In the data rows, zero lies at 4.5, halfway between 4 and 5.
Here are some points:
(4, 4, 1, 8, 4, 5, 4, 2, 5, 6, 5, 1, 2, 4, 6, 3, 1, 5, 5, 0, 5, 8, 2, 6, 4, 7, 6, 9, 4, 4, 7, 6)
(7, 6, 2, 3, 6, 8, 6, 4, 6, 7, 3, 5, 3, 2, 3, 1, 4, 3, 3, 3, 4, 4, 4, 6, 5, 4, 6, 8, 5, 7, 4, 3)
(4, 4, 7, 4, 3, 3, 5, 6, 1, 4, 6, 3, 7, 6, 4, 8, 5, 4, 4, 5, 1, 4, 5, 5, 6, 3, 3, 9, 6, 5, 4, 8)
(2, 4, 3, 5, 8, 2, 6, 3, 8, 3, 8, 0, 8, 2, 4, 7, 0, 8, 2, 8, 3, 6, 1, 5, 2, 6, 5, 0, 6, 5, 7, 5)
(4, 3, 4, 3, 6, 6, 5, 3, 5, 5, 3, 2, 6, 5, 6, 3, 5, 5, 5, 0, 4, 4, 3, 4, 4, 6, 3, 3, 8, 6, 6, 4)
(4, 4, 7, 5, 0, 2, 5, 4, 1, 8, 3, 5, 4, 7, 6, 5, 2, 4, 5, 0, 2, 4, 9, 4, 8, 8, 4, 2, 5, 6, 4, 7)
(5, 4, 6, 5, 6, 6, 6, 5, 5, 4, 8, 5, 3, 4, 5, 4, 5, 5, 5, 7, 6, 3, 6, 3, 4, 6, 5, 6, 2, 3, 5, 5)
(3, 7, 4, 5, 4, 4, 0, 3, 0, 6, 1, 5, 8, 5, 2, 4, 5, 5, 4, 0, 6, 3, 7, 6, 8, 4, 6, 4, 5, 6, 4, 4)
(4, 5, 7, 7, 0, 6, 1, 4, 3, 4, 1, 0, 6, 3, 4, 7, 7, 7, 7, 1, 5, 5, 3, 4, 5, 7, 2, 4, 7, 5, 6, 3)
(4, 5, 6, 6, 1, 5, 3, 6, 5, 4, 4, 2, 2, 4, 1, 6, 7, 4, 5, 8, 3, 3, 4, 6, 4, 2, 6, 5, 6, 4, 3, 3)
(3, 5, 6, 4, 5, 3, 4, 4, 3, 5, 7, 5, 7, 2, 4, 4, 6, 3, 4, 3, 4, 5, 4, 5, 5, 2, 5, 2, 2, 4, 6, 4)
(4, 1, 7, 4, 3, 4, 5, 6, 6, 4, 6, 5, 5, 6, 7, 2, 3, 2, 1, 6, 6, 2, 6, 2, 4, 6, 5, 1, 5, 4, 4, 2)
(3, 3, 3, 6, 2, 3, 4, 4, 7, 1, 7, 1, 5, 3, 4, 4, 3, 6, 4, 8, 2, 4, 5, 6, 4, 7, 5, 8, 6, 3, 7, 8)
(4, 6, 2, 5, 7, 3, 5, 4, 4, 6, 6, 6, 0, 3, 4, 1, 5, 5, 4, 3, 6, 4, 9, 6, 6, 8, 5, 7, 4, 5, 4, 6)
(1, 3, 5, 7, 3, 5, 2, 5, 6, 5, 5, 3, 5, 4, 7, 6, 7, 4, 5, 6, 5, 5, 6, 6, 3, 4, 6, 4, 1, 4, 3, 4)
(7, 4, 5, 4, 2, 5, 2, 6, 5, 5, 5, 3, 7, 5, 3, 3, 3, 6, 5, 8, 3, 5, 5, 4, 4, 4, 5, 9, 6, 4, 6, 8)
(8, 6, 5, 7, 5, 3, 4, 5, 1, 3, 2, 3, 2, 6, 5, 7, 5, 4, 6, 9, 2, 4, 3, 3, 4, 3, 2, 2, 4, 3, 6, 3)
(3, 5, 2, 2, 4, 4, 5, 2, 6, 2, 4, 4, 5, 2, 3, 6, 3, 5, 2, 3, 4, 4, 4, 4, 4, 2, 4, 9, 3, 2, 4, 7)
(4, 6, 4, 3, 6, 4, 5, 5, 8, 3, 5, 6, 7, 5, 4, 7, 2, 3, 5, 9, 6, 4, 3, 4, 5, 3, 4, 8, 4, 5, 3, 3)
(3, 3, 5, 4, 4, 4, 5, 6, 7, 6, 5, 6, 4, 5, 5, 5, 2, 5, 4, 7, 7, 6, 4, 4, 4, 4, 5, 5, 4, 2, 4, 5)
(5, 3, 9, 5, 4, 8, 3, 4, 7, 8, 6, 5, 6, 3, 0, 9, 3, 6, 3, 9, 3, 6, 4, 7, 4, 0, 3, 3, 2, 6, 7, 1)
(5, 6, 6, 4, 5, 3, 6, 4, 5, 5, 5, 8, 4, 4, 5, 3, 6, 2, 1, 4, 7, 3, 5, 3, 6, 6, 6, 2, 4, 5, 2, 3)
(3, 2, 2, 3, 6, 6, 4, 3, 3, 5, 3, 3, 4, 4, 6, 4, 4, 4, 5, 2, 2, 3, 0, 4, 6, 4, 7, 6, 3, 3, 4, 6)
(1, 4, 5, 6, 4, 7, 4, 6, 4, 6, 5, 4, 3, 7, 6, 5, 3, 3, 5, 2, 4, 6, 5, 6, 3, 3, 4, 3, 2, 5, 5, 4)
(4, 3, 3, 4, 5, 6, 6, 4, 8, 5, 5, 4, 6, 6, 4, 4, 6, 6, 6, 9, 3, 4, 3, 6, 4, 4, 4, 6, 7, 6, 4, 5)
(2, 3, 3, 6, 3, 4, 4, 2, 6, 5, 6, 2, 5, 7, 4, 7, 4, 8, 9, 2, 0, 2, 3, 5, 4, 2, 3, 1, 6, 7, 4, 9)
(2, 2, 2, 4, 6, 5, 6, 5, 5, 5, 4, 3, 4, 4, 9, 1, 7, 6, 5, 0, 3, 1, 5, 3, 4, 6, 7, 1, 7, 7, 4, 6)
(5, 6, 5, 5, 7, 5, 6, 4, 4, 0, 8, 5, 6, 3, 5, 3, 7, 5, 5, 8, 6, 1, 8, 3, 5, 6, 5, 4, 2, 3, 3, 7)
(9, 2, 4, 8, 3, 4, 7, 5, 9, 5, 4, 4, 3, 5, 4, 3, 1, 4, 5, 9, 3, 5, 4, 7, 0, 9, 6, 4, 8, 0, 3, 8)
(3, 5, 4, 5, 6, 6, 5, 5, 6, 4, 6, 4, 4, 3, 4, 6, 3, 4, 4, 7, 3, 4, 4, 4, 3, 3, 5, 4, 3, 5, 5, 2)
(9, 7, 4, 6, 4, 9, 3, 4, 2, 9, 4, 5, 7, 3, 3, 3, 5, 4, 1, 0, 5, 8, 5, 6, 5, 4, 7, 9, 2, 4, 3, 6)
(1, 3, 4, 5, 4, 6, 3, 6, 4, 7, 3, 1, 4, 5, 4, 5, 4, 7, 6, 4, 3, 5, 2, 5, 5, 6, 5, 5, 3, 5, 5, 4)
(6, 5, 5, 5, 5, 4, 6, 5, 1, 3, 5, 5, 4, 7, 6, 6, 7, 4, 3, 4, 4, 4, 6, 4, 8, 7, 2, 5, 6, 6, 3, 2)
(5, 2, 5, 5, 2, 5, 4, 4, 3, 5, 5, 6, 6, 5, 4, 2, 4, 3, 3, 0, 7, 6, 6, 5, 4, 3, 3, 8, 1, 4, 4, 6)
(4, 5, 4, 3, 5, 5, 4, 4, 6, 3, 5, 5, 4, 4, 6, 5, 6, 4, 6, 0, 3, 4, 5, 4, 4, 6, 5, 1, 5, 5, 5, 4)
(6, 4, 5, 6, 3, 4, 4, 5, 5, 7, 1, 5, 6, 5, 4, 3, 3, 4, 6, 0, 5, 4, 6, 7, 6, 5, 3, 5, 3, 5, 3, 6)
(3, 3, 9, 3, 4, 7, 6, 5, 8, 4, 7, 2, 7, 3, 2, 9, 4, 7, 5, 9, 9, 4, 3, 3, 6, 4, 0, 0, 6, 3, 4, 3)
(3, 5, 5, 4, 4, 5, 4, 4, 5, 6, 4, 4, 5, 3, 3, 5, 4, 5, 5, 2, 4, 6, 4, 5, 6, 4, 5, 4, 3, 4, 6, 5)
(3, 3, 8, 4, 4, 6, 6, 5, 7, 4, 6, 2, 6, 4, 3, 8, 3, 7, 6, 9, 8, 5, 4, 4, 5, 4, 0, 0, 6, 4, 4, 4)
(4, 3, 3, 5, 3, 4, 5, 6, 7, 7, 4, 5, 5, 3, 7, 4, 4, 6, 4, 6, 6, 4, 4, 5, 5, 4, 6, 6, 6, 5, 5, 7)
(3, 5, 6, 2, 1, 4, 5, 7, 0, 3, 5, 6, 6, 7, 3, 8, 6, 2, 3, 6, 2, 3, 6, 4, 6, 5, 2, 9, 2, 6, 3, 4)
(3, 4, 2, 5, 2, 7, 1, 6, 4, 5, 1, 2, 5, 4, 6, 4, 4, 8, 6, 4, 3, 5, 2, 4, 3, 6, 6, 2, 6, 6, 6, 4)
(2, 5, 7, 4, 8, 3, 6, 5, 4, 2, 9, 4, 6, 5, 4, 5, 6, 4, 3, 9, 6, 2, 7, 5, 5, 2, 3, 4, 3, 3, 4, 3)
(5, 4, 5, 4, 6, 3, 5, 2, 2, 0, 3, 5, 7, 4, 5, 7, 8, 5, 3, 0, 7, 4, 3, 3, 6, 6, 3, 0, 7, 5, 3, 1)
(6, 4, 6, 4, 7, 1, 3, 4, 5, 3, 3, 5, 4, 7, 4, 2, 5, 1, 2, 9, 7, 2, 6, 2, 5, 7, 5, 3, 7, 5, 2, 2)
(6, 1, 1, 2, 3, 5, 1, 4, 4, 5, 3, 1, 2, 0, 6, 0, 3, 7, 4, 4, 7, 5, 0, 1, 7, 6, 8, 9, 5, 9, 5, 7)
(0, 4, 3, 6, 8, 4, 8, 4, 6, 5, 8, 3, 4, 4, 7, 3, 6, 7, 5, 1, 4, 4, 3, 6, 3, 7, 6, 4, 2, 4, 6, 5)
(4, 5, 6, 4, 7, 0, 5, 3, 7, 3, 4, 9, 1, 3, 3, 3, 8, 5, 5, 2, 6, 4, 5, 6, 7, 6, 5, 0, 4, 6, 3, 3)
(2, 3, 5, 4, 2, 5, 5, 8, 7, 8, 6, 6, 3, 5, 5, 7, 1, 5, 2, 6, 7, 8, 4, 6, 5, 3, 6, 5, 3, 2, 5, 5)
(4, 3, 7, 5, 5, 4, 3, 5, 5, 5, 3, 2, 5, 4, 3, 7, 3, 5, 4, 9, 5, 7, 3, 4, 4, 2, 2, 4, 2, 8, 6, 5)
(6, 5, 2, 6, 3, 5, 4, 4, 5, 8, 1, 7, 4, 6, 6, 5, 3, 7, 5, 3, 4, 7, 5, 7, 3, 4, 5, 1, 5, 6, 5, 4)
(3, 0, 8, 7, 6, 3, 6, 4, 6, 2, 9, 3, 5, 3, 5, 5, 3, 5, 2, 3, 4, 2, 1, 5, 0, 4, 3, 0, 2, 1, 6, 3)
(5, 5, 3, 4, 3, 3, 4, 4, 8, 5, 3, 6, 3, 4, 3, 5, 5, 6, 6, 9, 4, 4, 4, 6, 8, 3, 5, 1, 6, 6, 5, 3)
(6, 1, 7, 9, 4, 2, 3, 5, 3, 4, 3, 2, 4, 7, 5, 7, 6, 0, 3, 9, 1, 1, 4, 4, 3, 3, 6, 8, 9, 6, 1, 4)
(4, 3, 3, 4, 6, 5, 5, 3, 5, 4, 3, 2, 6, 5, 6, 4, 5, 7, 5, 0, 3, 5, 2, 5, 4, 7, 3, 2, 9, 5, 6, 4)
(3, 2, 8, 8, 4, 4, 5, 5, 5, 4, 6, 3, 4, 6, 6, 4, 5, 5, 5, 4, 5, 4, 5, 4, 3, 6, 4, 4, 3, 5, 5, 3)
(5, 8, 6, 5, 7, 5, 5, 4, 3, 4, 3, 8, 2, 7, 4, 6, 4, 3, 4, 7, 6, 3, 6, 6, 2, 4, 4, 3, 3, 3, 2, 2)
(3, 5, 6, 4, 2, 6, 6, 5, 7, 3, 3, 2, 4, 2, 2, 9, 5, 6, 6, 7, 1, 4, 3, 5, 5, 1, 5, 9, 6, 6, 5, 5)
(4, 6, 3, 4, 4, 5, 5, 4, 7, 4, 7, 5, 6, 4, 7, 6, 3, 6, 6, 5, 4, 5, 2, 5, 5, 6, 4, 4, 5, 4, 5, 5)
(7, 3, 4, 6, 6, 3, 4, 5, 5, 3, 3, 7, 5, 6, 5, 4, 3, 2, 4, 9, 6, 5, 6, 6, 2, 7, 5, 0, 2, 2, 6, 2)
(7, 5, 1, 5, 5, 4, 6, 2, 6, 6, 2, 5, 5, 4, 3, 7, 5, 5, 8, 7, 4, 4, 4, 5, 5, 8, 3, 2, 7, 6, 2, 7)
16 more points follow, each with its number after it:
(5, 6, 0, 4, 6, 3, 6, 6, 2, 5, 4, 6, 2, 4, 5, 3, 3, 3, 4, 0, 4, 6, 6, 7, 4, 4, 3, 3, 5, 3, 4, 5) 0
(3, 5, 7, 4, 3, 5, 6, 6, 2, 3, 3, 3, 4, 6, 4, 6, 4, 4, 5, 0, 4, 5, 4, 2, 4, 3, 2, 0, 6, 5, 6, 4) 1
(4, 5, 6, 7, 0, 6, 2, 4, 4, 4, 2, 0, 5, 4, 3, 6, 6, 7, 7, 2, 4, 5, 4, 5, 5, 5, 3, 3, 7, 5, 6, 4) 2
(4, 3, 3, 4, 2, 5, 3, 4, 4, 4, 5, 5, 3, 4, 4, 5, 4, 3, 3, 2, 4, 5, 4, 6, 5, 3, 6, 9, 4, 4, 3, 6) 3
(3, 3, 3, 4, 4, 6, 5, 4, 8, 6, 5, 3, 5, 5, 4, 4, 6, 6, 6, 9, 2, 4, 3, 7, 4, 4, 4, 6, 7, 6, 4, 6) 4
(2, 5, 3, 4, 3, 5, 3, 4, 6, 4, 4, 3, 5, 4, 4, 6, 5, 6, 6, 5, 2, 5, 4, 6, 5, 5, 4, 7, 5, 6, 4, 5) 5
(8, 5, 2, 7, 5, 5, 3, 5, 3, 8, 5, 7, 6, 3, 5, 3, 5, 3, 3, 0, 5, 7, 5, 9, 4, 7, 7, 1, 4, 1, 3, 7) 6
(7, 8, 1, 3, 4, 8, 2, 1, 2, 9, 4, 3, 2, 2, 2, 4, 0, 5, 5, 1, 3, 6, 3, 6, 7, 4, 6, 9, 1, 6, 5, 7) 7
(4, 5, 5, 6, 3, 5, 5, 6, 6, 7, 6, 4, 4, 4, 6, 6, 3, 6, 4, 8, 3, 6, 1, 4, 4, 3, 5, 0, 3, 6, 7, 4) 8
(3, 7, 3, 3, 4, 1, 4, 3, 1, 3, 5, 8, 0, 4, 4, 5, 5, 6, 4, 0, 4, 4, 7, 3, 7, 0, 4, 0, 4, 5, 5, 6) 9
(3, 6, 8, 3, 3, 8, 7, 5, 5, 5, 5, 3, 2, 4, 2, 8, 4, 6, 6, 6, 5, 5, 3, 2, 4, 4, 1, 8, 3, 2, 6, 3) 10
(4, 6, 4, 3, 6, 5, 5, 5, 7, 6, 7, 6, 6, 1, 4, 5, 7, 6, 5, 4, 5, 4, 4, 4, 4, 4, 4, 9, 4, 6, 2, 4) 11
(5, 5, 0, 5, 5, 3, 6, 5, 2, 4, 4, 5, 3, 4, 5, 3, 3, 4, 4, 0, 4, 5, 6, 6, 4, 5, 3, 6, 6, 2, 4, 5) 12
(4, 5, 3, 4, 4, 7, 4, 5, 3, 4, 5, 4, 1, 4, 5, 4, 5, 5, 4, 0, 4, 4, 6, 3, 4, 6, 8, 9, 4, 7, 6, 4) 13
(7, 5, 1, 4, 5, 6, 5, 5, 3, 5, 3, 7, 3, 2, 5, 5, 2, 3, 3, 2, 5, 7, 3, 6, 3, 4, 7, 9, 6, 5, 1, 2) 14
(7, 5, 6, 4, 5, 3, 5, 6, 2, 1, 3, 5, 3, 4, 4, 4, 6, 6, 6, 7, 5, 4, 6, 3, 6, 5, 5, 9, 4, 5, 7, 4) 15
Which of these numbered points is nearest to each point below, looking only along the 4 directions in which the first points spread most? Its number follows each.
(6, 5, 5, 4, 4, 3, 6, 5, 1, 3, 5, 6, 5, 7, 6, 6, 6, 4, 3, 3, 4, 5, 6, 4, 7, 6, 3, 4, 6, 5, 4, 3) > 9
(6, 6, 4, 5, 4, 5, 4, 5, 5, 7, 6, 6, 4, 5, 7, 2, 4, 1, 2, 0, 5, 5, 6, 4, 7, 5, 4, 9, 6, 4, 3, 5) > 14
(4, 5, 3, 4, 4, 1, 5, 3, 4, 6, 5, 4, 4, 4, 6, 1, 3, 6, 5, 3, 5, 5, 5, 5, 5, 4, 4, 6, 5, 5, 6, 6) > 12
(4, 5, 3, 4, 4, 8, 4, 4, 3, 4, 4, 4, 0, 4, 5, 5, 4, 6, 4, 0, 3, 4, 5, 3, 4, 8, 8, 9, 5, 9, 6, 5) > 13
(8, 5, 3, 4, 2, 3, 1, 4, 5, 5, 4, 2, 8, 4, 3, 2, 2, 6, 5, 6, 3, 5, 6, 5, 3, 4, 6, 9, 6, 3, 6, 9) > 3
(5, 4, 2, 6, 5, 6, 4, 5, 6, 7, 6, 7, 3, 5, 5, 4, 2, 4, 4, 5, 5, 6, 6, 7, 3, 2, 3, 6, 2, 7, 4, 5) > 11
(2, 3, 3, 6, 3, 4, 4, 3, 5, 4, 6, 2, 4, 6, 5, 6, 4, 7, 7, 3, 1, 2, 4, 5, 4, 3, 4, 1, 5, 6, 4, 8) > 2
(7, 7, 1, 4, 4, 8, 2, 2, 2, 8, 3, 3, 3, 4, 3, 4, 1, 6, 5, 2, 3, 6, 3, 6, 6, 4, 5, 9, 3, 6, 5, 5) > 7
(6, 5, 6, 1, 4, 9, 4, 5, 3, 0, 2, 4, 4, 5, 4, 7, 5, 4, 4, 3, 3, 3, 3, 1, 2, 4, 4, 2, 8, 4, 6, 1) > 1
(4, 3, 3, 3, 4, 7, 6, 5, 9, 6, 5, 3, 5, 6, 4, 4, 7, 7, 6, 9, 3, 3, 2, 7, 5, 3, 4, 7, 8, 6, 4, 6) > 4
(6, 5, 5, 4, 4, 5, 6, 5, 6, 3, 8, 7, 5, 3, 7, 3, 8, 5, 0, 3, 5, 4, 6, 5, 5, 8, 8, 8, 4, 4, 2, 5) > 6
(3, 5, 3, 4, 5, 5, 5, 4, 5, 6, 3, 4, 4, 4, 4, 2, 4, 4, 5, 0, 3, 5, 3, 6, 5, 5, 4, 4, 4, 7, 4, 5) > 12
(3, 4, 6, 5, 7, 4, 6, 4, 6, 2, 7, 3, 8, 1, 5, 8, 4, 5, 3, 6, 4, 5, 3, 3, 2, 3, 4, 1, 4, 4, 5, 2) > 8
(4, 2, 3, 4, 5, 4, 6, 4, 5, 2, 8, 5, 7, 5, 6, 6, 6, 4, 8, 7, 4, 4, 4, 5, 1, 0, 4, 1, 4, 3, 6, 8) > 8
(9, 5, 1, 6, 5, 4, 3, 3, 5, 7, 0, 5, 1, 1, 2, 3, 1, 1, 3, 7, 7, 5, 4, 6, 8, 6, 6, 9, 3, 5, 0, 6) > 14
(3, 6, 7, 4, 5, 1, 8, 5, 1, 2, 7, 3, 4, 5, 7, 5, 5, 3, 3, 1, 6, 2, 6, 3, 3, 7, 2, 1, 3, 2, 4, 3) > 9
(3, 6, 4, 4, 3, 3, 6, 4, 3, 4, 5, 2, 8, 2, 9, 4, 6, 6, 5, 2, 4, 2, 4, 3, 5, 8, 3, 9, 7, 6, 5, 4) > 12
(7, 6, 2, 1, 3, 7, 0, 3, 2, 5, 0, 3, 2, 0, 4, 0, 3, 4, 4, 1, 8, 4, 2, 3, 7, 2, 8, 9, 2, 7, 6, 8) > 7
(5, 3, 6, 6, 5, 5, 5, 5, 4, 3, 5, 5, 7, 7, 6, 5, 5, 4, 6, 9, 4, 3, 2, 5, 4, 1, 5, 6, 7, 5, 4, 5) > 10
(4, 5, 3, 3, 4, 7, 4, 4, 6, 4, 3, 4, 1, 5, 3, 1, 6, 1, 7, 0, 5, 4, 6, 4, 1, 5, 3, 9, 5, 5, 4, 6) > 13
(4, 6, 3, 2, 2, 4, 3, 5, 6, 3, 1, 4, 0, 2, 4, 6, 6, 6, 5, 6, 4, 3, 3, 2, 7, 1, 6, 3, 6, 6, 7, 4) > 5
(3, 3, 6, 5, 4, 8, 4, 3, 7, 6, 4, 1, 6, 2, 6, 4, 7, 5, 5, 4, 7, 4, 2, 2, 5, 6, 3, 8, 5, 7, 6, 4) > 5
(5, 3, 5, 5, 5, 4, 6, 5, 6, 5, 6, 4, 5, 5, 6, 6, 3, 4, 5, 7, 3, 4, 3, 6, 5, 4, 3, 6, 6, 5, 4, 6) > 4
(5, 5, 4, 4, 5, 4, 7, 4, 6, 6, 5, 6, 3, 4, 5, 2, 5, 6, 5, 3, 5, 3, 5, 5, 6, 6, 5, 1, 7, 6, 3, 5) > 0
(5, 7, 4, 3, 4, 6, 5, 5, 4, 3, 5, 4, 5, 5, 5, 6, 6, 5, 6, 9, 4, 4, 2, 4, 5, 4, 4, 8, 5, 5, 5, 2) > 10
(5, 3, 5, 4, 3, 7, 4, 6, 7, 4, 4, 5, 2, 5, 4, 5, 4, 4, 7, 9, 4, 4, 5, 5, 5, 2, 2, 6, 4, 3, 5, 5) > 10
(4, 5, 5, 3, 7, 3, 9, 4, 7, 0, 8, 3, 7, 2, 7, 9, 5, 9, 8, 4, 4, 4, 3, 1, 3, 7, 3, 0, 5, 2, 4, 7) > 8
(7, 5, 7, 4, 4, 6, 5, 6, 4, 6, 7, 4, 6, 3, 5, 3, 8, 2, 0, 0, 6, 5, 6, 6, 6, 6, 4, 9, 7, 5, 4, 5) > 14
(5, 2, 2, 3, 3, 3, 4, 4, 5, 5, 1, 3, 8, 0, 4, 2, 5, 7, 4, 0, 5, 9, 2, 4, 2, 7, 6, 0, 7, 4, 8, 6) > 12
(8, 5, 4, 6, 4, 8, 4, 4, 3, 8, 5, 6, 6, 4, 4, 4, 5, 4, 3, 0, 5, 7, 5, 6, 5, 3, 7, 9, 2, 3, 3, 6) > 14
(3, 5, 5, 6, 5, 8, 6, 5, 4, 6, 4, 4, 3, 8, 3, 6, 3, 6, 5, 1, 4, 5, 5, 5, 4, 6, 2, 1, 4, 8, 5, 1) > 1
(6, 6, 0, 5, 5, 2, 5, 4, 1, 5, 2, 6, 2, 5, 4, 3, 4, 4, 6, 4, 4, 6, 6, 7, 5, 5, 3, 6, 4, 3, 5, 4) > 12
(5, 8, 3, 4, 6, 4, 6, 3, 4, 3, 5, 5, 3, 6, 3, 7, 4, 6, 4, 1, 3, 4, 6, 3, 4, 6, 6, 9, 3, 4, 4, 5) > 14
(5, 2, 5, 4, 2, 5, 5, 3, 2, 4, 5, 7, 6, 3, 3, 3, 4, 3, 3, 0, 7, 6, 6, 5, 4, 3, 2, 8, 1, 5, 4, 7) > 14
(7, 3, 5, 4, 6, 5, 3, 3, 5, 3, 3, 2, 4, 4, 4, 4, 3, 3, 4, 7, 6, 5, 5, 3, 4, 6, 6, 9, 5, 7, 5, 5) > 11
(2, 5, 3, 4, 3, 5, 4, 3, 7, 4, 3, 2, 6, 4, 3, 6, 5, 7, 6, 6, 3, 4, 3, 6, 5, 6, 3, 9, 5, 6, 4, 5) > 5
(6, 5, 9, 4, 4, 6, 6, 8, 3, 7, 5, 6, 5, 5, 4, 5, 6, 2, 4, 7, 4, 4, 6, 5, 5, 5, 3, 8, 5, 5, 4, 3) > 15
(4, 7, 6, 3, 5, 1, 3, 5, 3, 4, 4, 5, 2, 6, 3, 2, 8, 3, 5, 3, 6, 2, 6, 3, 5, 3, 3, 3, 5, 3, 4, 4) > 9
(2, 7, 7, 1, 5, 3, 7, 3, 3, 2, 6, 5, 7, 5, 3, 5, 6, 4, 4, 0, 4, 3, 5, 3, 6, 5, 3, 4, 4, 3, 4, 5) > 9
(4, 2, 7, 6, 4, 5, 3, 4, 5, 5, 2, 1, 6, 4, 4, 8, 2, 5, 5, 9, 5, 7, 3, 3, 4, 3, 1, 6, 1, 8, 7, 6) > 10
(5, 5, 4, 4, 5, 3, 4, 3, 2, 5, 2, 6, 7, 4, 3, 5, 5, 3, 4, 1, 5, 8, 4, 5, 6, 5, 8, 4, 3, 2, 6, 6) > 12
(3, 1, 7, 6, 6, 4, 6, 4, 5, 2, 9, 3, 5, 4, 5, 5, 4, 4, 3, 3, 4, 2, 3, 4, 2, 5, 3, 1, 3, 1, 5, 4) > 8
(5, 9, 6, 1, 2, 2, 6, 6, 2, 0, 5, 7, 0, 3, 4, 6, 5, 2, 2, 3, 4, 3, 6, 3, 7, 2, 2, 7, 5, 4, 4, 4) > 15
(3, 7, 7, 1, 5, 2, 7, 6, 5, 3, 7, 8, 6, 4, 4, 8, 4, 1, 1, 0, 3, 5, 6, 4, 5, 4, 2, 9, 5, 7, 5, 5) > 15
(5, 8, 6, 2, 3, 3, 6, 5, 3, 1, 5, 7, 1, 3, 4, 5, 5, 2, 3, 4, 4, 3, 6, 3, 7, 3, 3, 7, 4, 3, 4, 4) > 15
(6, 4, 4, 5, 5, 5, 4, 5, 5, 4, 5, 7, 6, 6, 6, 6, 3, 5, 6, 9, 3, 4, 2, 4, 5, 2, 6, 6, 7, 6, 4, 3) > 10
(7, 6, 7, 4, 5, 3, 4, 8, 1, 0, 8, 3, 4, 7, 4, 4, 7, 3, 2, 9, 1, 2, 5, 4, 6, 5, 5, 7, 5, 4, 3, 4) > 15
(4, 5, 4, 5, 4, 7, 6, 5, 6, 8, 4, 5, 2, 7, 7, 7, 2, 3, 5, 3, 5, 8, 2, 5, 6, 8, 5, 9, 3, 6, 1, 5) > 3
(3, 3, 0, 5, 4, 4, 6, 4, 6, 7, 2, 3, 6, 3, 4, 0, 3, 7, 5, 1, 3, 5, 3, 6, 3, 5, 7, 0, 6, 6, 6, 8) > 12
(5, 3, 4, 8, 3, 7, 4, 5, 3, 8, 2, 3, 4, 6, 6, 4, 5, 5, 6, 7, 5, 6, 3, 5, 5, 5, 6, 9, 4, 3, 5, 3) > 3
(2, 6, 9, 6, 6, 4, 4, 5, 3, 4, 7, 2, 3, 3, 1, 3, 8, 5, 5, 1, 6, 3, 5, 3, 6, 3, 2, 0, 5, 5, 6, 3) > 1
(2, 6, 5, 4, 7, 5, 6, 4, 6, 5, 7, 4, 5, 3, 4, 7, 3, 4, 2, 5, 4, 5, 4, 5, 2, 4, 5, 2, 3, 5, 6, 2) > 8
(4, 6, 5, 3, 6, 3, 6, 7, 5, 3, 5, 7, 6, 8, 5, 7, 4, 2, 7, 9, 5, 3, 8, 3, 5, 4, 2, 8, 3, 3, 3, 3) > 15
(2, 6, 7, 5, 6, 4, 5, 4, 2, 3, 6, 4, 5, 5, 5, 5, 6, 4, 4, 0, 5, 3, 6, 4, 3, 3, 4, 3, 4, 4, 4, 3) > 9
(5, 4, 4, 6, 7, 3, 6, 3, 5, 3, 5, 7, 5, 6, 6, 7, 6, 5, 5, 9, 4, 6, 4, 6, 2, 5, 4, 1, 5, 5, 4, 3) > 8
(5, 3, 2, 2, 4, 4, 2, 4, 4, 4, 3, 2, 2, 1, 5, 0, 5, 6, 4, 3, 7, 5, 1, 2, 7, 6, 6, 9, 5, 8, 5, 6) > 13
(1, 3, 4, 6, 6, 4, 6, 5, 5, 4, 8, 3, 3, 4, 5, 3, 7, 4, 4, 2, 6, 2, 6, 4, 4, 5, 6, 0, 2, 2, 6, 5) > 0
(5, 5, 0, 2, 6, 6, 3, 3, 6, 5, 3, 5, 3, 2, 2, 4, 1, 6, 5, 4, 3, 7, 1, 6, 6, 5, 7, 8, 4, 5, 4, 6) > 3
(8, 7, 2, 4, 5, 8, 3, 2, 3, 8, 5, 3, 3, 2, 3, 4, 2, 6, 5, 3, 3, 6, 3, 5, 6, 5, 6, 9, 2, 5, 5, 7) > 7
(3, 3, 6, 4, 5, 6, 4, 5, 5, 4, 7, 5, 3, 5, 3, 8, 3, 5, 4, 6, 2, 6, 3, 5, 2, 2, 3, 0, 4, 7, 6, 2) > 8
(4, 6, 6, 4, 2, 3, 4, 4, 2, 3, 6, 5, 7, 4, 6, 4, 7, 5, 5, 0, 5, 5, 6, 4, 7, 5, 6, 7, 4, 5, 5, 6) > 12
(2, 6, 3, 6, 5, 4, 2, 4, 5, 3, 3, 4, 3, 6, 3, 6, 7, 3, 4, 5, 6, 4, 5, 5, 4, 4, 5, 8, 4, 6, 2, 0) > 15
(3, 4, 4, 5, 6, 4, 5, 6, 6, 5, 6, 4, 6, 4, 6, 4, 4, 4, 4, 7, 6, 4, 5, 5, 3, 3, 4, 0, 4, 3, 5, 3) > 8
(4, 4, 8, 5, 2, 3, 4, 6, 0, 4, 6, 2, 8, 6, 3, 7, 5, 4, 5, 6, 0, 3, 6, 5, 6, 2, 3, 9, 6, 5, 3, 8) > 10
(3, 5, 4, 5, 7, 3, 6, 4, 8, 4, 7, 2, 7, 2, 4, 6, 1, 7, 3, 9, 3, 6, 2, 6, 3, 5, 5, 0, 5, 5, 6, 5) > 8
(3, 6, 5, 4, 7, 2, 4, 4, 5, 4, 7, 5, 2, 7, 5, 6, 6, 6, 6, 2, 4, 4, 4, 4, 4, 2, 2, 0, 5, 7, 5, 3) > 1
(0, 4, 8, 6, 7, 4, 7, 4, 4, 2, 9, 2, 5, 2, 7, 4, 8, 3, 1, 0, 6, 2, 7, 1, 4, 6, 4, 8, 3, 3, 4, 4) > 0
(6, 3, 5, 7, 6, 6, 7, 6, 4, 7, 6, 3, 5, 5, 4, 1, 5, 5, 2, 5, 5, 5, 4, 7, 4, 5, 6, 5, 0, 2, 4, 5) > 11
(2, 3, 3, 4, 3, 4, 4, 6, 4, 5, 5, 4, 5, 4, 5, 3, 4, 5, 2, 0, 4, 8, 4, 6, 4, 3, 4, 4, 7, 5, 6, 7) > 12
